0: 4|2|3|5|0|4|6|2|6|1|2|3|3|4|7|4|7|7|7|5|2|5|4|3|4|7|6|3|6|5|7|7
1: 5|4|4|4|6|5|4|4|6|5|6|4|4|5|7|4|4|5|5|4|5|6|5|5|4|5|6|5|3|5|4|3
2: 2|3|4|7|4|3|4|4|3|3|3|3|6|3|5|5|6|5|6|7|4|5|5|5|7|6|6|4|6|6|2|4
3: 4|6|4|3|5|6|2|6|6|7|5|5|4|5|4|4|2|3|5|6|6|4|5|3|2|6|5|3|8|3|6|6
4: 5|5|4|4|5|6|4|3|2|6|4|5|4|5|3|7|3|1|4|5|4|4|4|5|4|2|6|5|3|4|4|5
5: 4|6|5|4|5|6|3|4|5|5|6|5|4|5|5|5|3|4|6|4|4|4|5|3|3|6|5|3|6|4|6|5
6: 1|5|5|7|5|5|3|6|3|5|6|5|5|1|4|6|5|6|2|4|3|1|6|3|7|8|4|3|5|7|6|5
7: 5|6|5|3|5|5|2|5|6|6|6|5|4|6|5|4|3|3|5|5|4|4|5|3|3|6|5|4|7|4|7|6
8: 5|4|3|4|2|5|5|3|5|3|3|4|3|3|6|4|7|5|7|5|3|5|5|4|4|6|5|4|6|5|4|7
9: 4|7|3|3|5|5|2|9|7|8|6|6|5|6|3|1|1|3|4|5|6|7|6|3|0|8|3|6|9|1|6|5
10: 7|6|1|2|7|8|4|6|8|3|6|5|5|7|0|6|2|6|8|4|6|8|9|6|5|4|8|9|4|6|1|7
11: 1|0|3|9|3|1|6|3|2|0|1|0|8|3|6|7|7|5|3|9|5|6|1|5|6|5|3|1|7|5|1|3
12: 4|4|5|4|5|5|3|6|6|6|4|5|3|5|3|6|5|3|4|4|5|4|3|7|5|3|5|6|2|3|6|5
13: 0|0|6|9|1|1|7|2|6|1|1|0|6|4|7|8|7|8|4|8|3|6|2|5|6|6|7|2|7|5|5|6
14: 4|5|2|3|0|6|4|3|7|5|5|6|1|5|8|4|6|6|5|4|3|4|6|2|2|5|4|3|4|6|9|8
15: 4|2|4|6|1|4|6|3|5|1|2|3|3|3|6|5|6|7|7|5|1|5|4|4|4|6|6|3|6|5|7|8
16: 5|7|5|4|6|4|6|2|1|5|4|5|3|5|5|5|3|5|5|3|2|5|5|5|4|3|6|3|4|4|5|4
17: 5|3|3|4|0|5|6|3|6|2|3|4|2|4|8|4|7|6|6|5|2|5|4|3|4|6|5|2|6|4|7|8
18: 5|6|5|5|6|5|4|4|4|6|6|5|5|2|5|4|6|6|4|4|4|1|4|4|7|8|5|4|7|6|4|5
19: 5|4|4|3|5|5|3|6|5|6|4|5|3|5|4|3|5|5|4|3|5|5|5|7|5|4|3|6|3|3|5|4
20: 5|7|5|4|6|3|8|3|1|5|4|5|5|4|3|5|4|3|7|2|4|3|5|5|3|2|5|3|2|4|3|3
21: 4|5|5|5|5|7|3|5|6|5|3|4|2|5|1|8|4|2|5|4|5|4|4|7|5|3|6|6|3|3|7|7
22: 7|4|6|4|6|5|3|8|5|4|6|5|4|6|4|2|4|3|5|5|5|8|3|6|4|3|2|6|3|2|5|3
23: 4|2|4|6|0|3|7|2|6|2|2|2|3|4|7|5|8|8|7|5|3|6|4|5|6|7|9|4|7|5|7|7
24: 5|7|4|3|5|6|3|4|6|5|6|5|3|5|5|5|3|5|6|4|4|4|6|3|2|6|5|4|7|4|6|5
25: 4|9|5|4|6|3|9|3|2|5|5|5|6|5|4|4|4|3|6|3|5|4|6|6|5|1|3|4|2|5|3|2
26: 4|7|4|3|5|5|2|8|7|8|6|5|4|6|3|2|1|3|4|5|6|5|6|3|1|7|4|6|9|2|6|4
27: 7|5|9|3|6|0|9|5|5|4|9|5|9|9|3|1|2|5|2|5|9|8|4|1|2|3|5|7|1|7|2|0
28: 4|6|5|5|6|5|4|4|4|6|6|5|5|2|5|4|5|6|3|4|4|1|5|3|7|8|5|4|7|6|4|5
29: 5|4|4|3|5|6|2|6|5|6|3|5|4|4|2|5|5|3|5|4|7|5|4|7|5|3|5|6|3|3|4|5
30: 7|5|6|4|6|5|3|8|5|4|6|5|4|7|4|2|4|3|5|4|5|8|3|7|4|3|2|6|3|1|4|2
31: 1|4|5|7|4|4|4|4|4|5|4|3|7|3|4|6|6|6|3|5|2|3|6|4|5|6|4|6|3|8|1|5
32: 5|4|4|4|5|6|3|5|4|6|4|5|4|5|3|5|4|3|5|4|6|4|4|7|5|3|5|5|3|4|4|5
33: 6|5|9|3|6|0|9|7|5|5|9|5|9|9|3|1|2|5|1|5|9|7|5|1|2|3|5|8|2|9|2|2
34: 3|2|3|7|3|3|4|4|3|2|2|3|5|2|5|5|7|4|6|7|4|6|6|5|6|6|4|4|7|6|2|3
35: 9|4|3|2|7|8|3|4|6|3|6|6|6|7|3|6|4|8|8|2|3|7|8|6|7|3|7|8|2|9|3|8
36: 5|5|3|4|6|6|3|3|4|6|4|5|4|4|4|6|4|3|5|4|6|3|4|6|5|3|5|5|3|5|6|4
37: 4|5|6|5|5|5|3|4|4|6|6|6|5|3|5|4|5|6|3|4|2|1|4|3|7|6|5|3|5|7|4|7
38: 5|6|5|3|6|6|3|4|6|5|6|5|4|5|6|5|3|5|6|4|4|4|6|4|3|5|5|5|6|5|6|6
39: 7|4|5|4|5|5|3|9|5|4|6|6|4|6|3|1|4|3|5|4|5|7|3|7|4|4|2|6|3|1|4|2

6|7|5|4|5|4|6|1|1|3|3|6|2|4|4|5|5|5|5|2|1|4|7|4|2|3|4|3|3|4|6|4 -> 16 20 4
5|5|4|4|6|4|5|2|1|6|3|5|4|5|4|5|2|2|4|4|4|5|4|5|4|2|6|4|3|4|4|3 -> 4 16 36
2|2|4|9|4|1|7|4|2|2|3|0|8|2|6|6|6|7|0|9|5|3|1|7|8|5|0|1|8|2|3|2 -> 11 2 34
5|5|4|4|6|5|3|4|6|5|5|5|4|5|6|5|3|5|5|4|5|4|5|4|4|5|5|4|5|5|4|5 -> 38 5 1
4|3|2|5|3|4|4|3|3|3|3|4|4|2|6|4|7|3|7|6|4|5|6|4|5|6|4|4|6|5|2|4 -> 34 8 2
5|4|4|3|6|5|3|5|6|6|5|5|5|6|6|3|4|5|5|4|5|5|5|4|4|6|5|5|4|4|4|3 -> 1 19 38
1|5|4|7|5|5|4|6|3|5|6|5|5|2|5|6|5|6|2|4|3|1|6|3|7|8|4|4|5|6|6|5 -> 6 28 37
4|5|4|4|6|6|3|5|3|6|4|5|4|5|3|6|3|1|5|5|6|5|4|5|3|2|6|5|4|3|5|5 -> 4 32 36
5|5|4|3|6|4|3|5|6|6|5|5|5|6|6|3|4|3|4|5|5|6|3|4|3|5|5|4|4|3|5|3 -> 1 7 5
4|6|4|4|6|5|4|3|2|6|4|5|4|5|4|6|3|1|4|5|4|4|3|6|4|1|6|5|3|5|4|4 -> 4 36 32
5|5|3|4|6|4|5|2|2|6|3|5|3|5|5|5|2|2|5|4|5|5|4|5|4|3|7|4|3|3|4|4 -> 4 16 36
3|5|5|4|5|6|3|5|6|6|3|4|2|5|1|8|4|2|4|4|6|4|3|7|5|3|6|7|3|2|7|7 -> 21 12 29
4|5|5|4|6|5|4|4|4|6|4|5|4|5|5|5|3|2|4|5|5|4|4|5|4|4|5|4|5|4|6|4 -> 36 32 5
3|5|2|4|1|5|5|3|6|4|4|5|3|3|7|4|7|5|6|3|3|5|6|3|4|5|4|4|4|6|5|7 -> 8 14 17
6|5|4|3|5|5|4|7|5|6|4|5|4|4|4|2|5|5|5|2|5|5|5|7|5|4|2|7|4|3|3|3 -> 19 39 29
7|5|5|4|5|5|3|9|5|5|6|5|4|6|3|1|4|4|5|4|4|7|4|7|4|4|2|6|3|2|4|3 -> 39 30 22
3|4|2|3|0|5|4|4|7|6|6|6|2|5|8|5|7|8|4|3|2|3|4|0|2|5|1|1|3|4|9|6 -> 14 17 0
2|1|3|9|5|0|6|3|2|0|1|0|7|2|7|7|7|6|1|9|4|5|0|5|7|6|1|0|7|2|2|3 -> 11 13 34
5|4|4|3|6|5|3|5|7|6|5|5|4|6|6|3|4|5|5|4|5|6|5|4|4|6|5|5|4|4|4|3 -> 1 19 38
2|0|4|9|3|1|6|3|2|0|1|0|8|2|6|7|7|6|3|9|4|6|1|5|6|5|3|1|7|4|1|4 -> 11 13 34
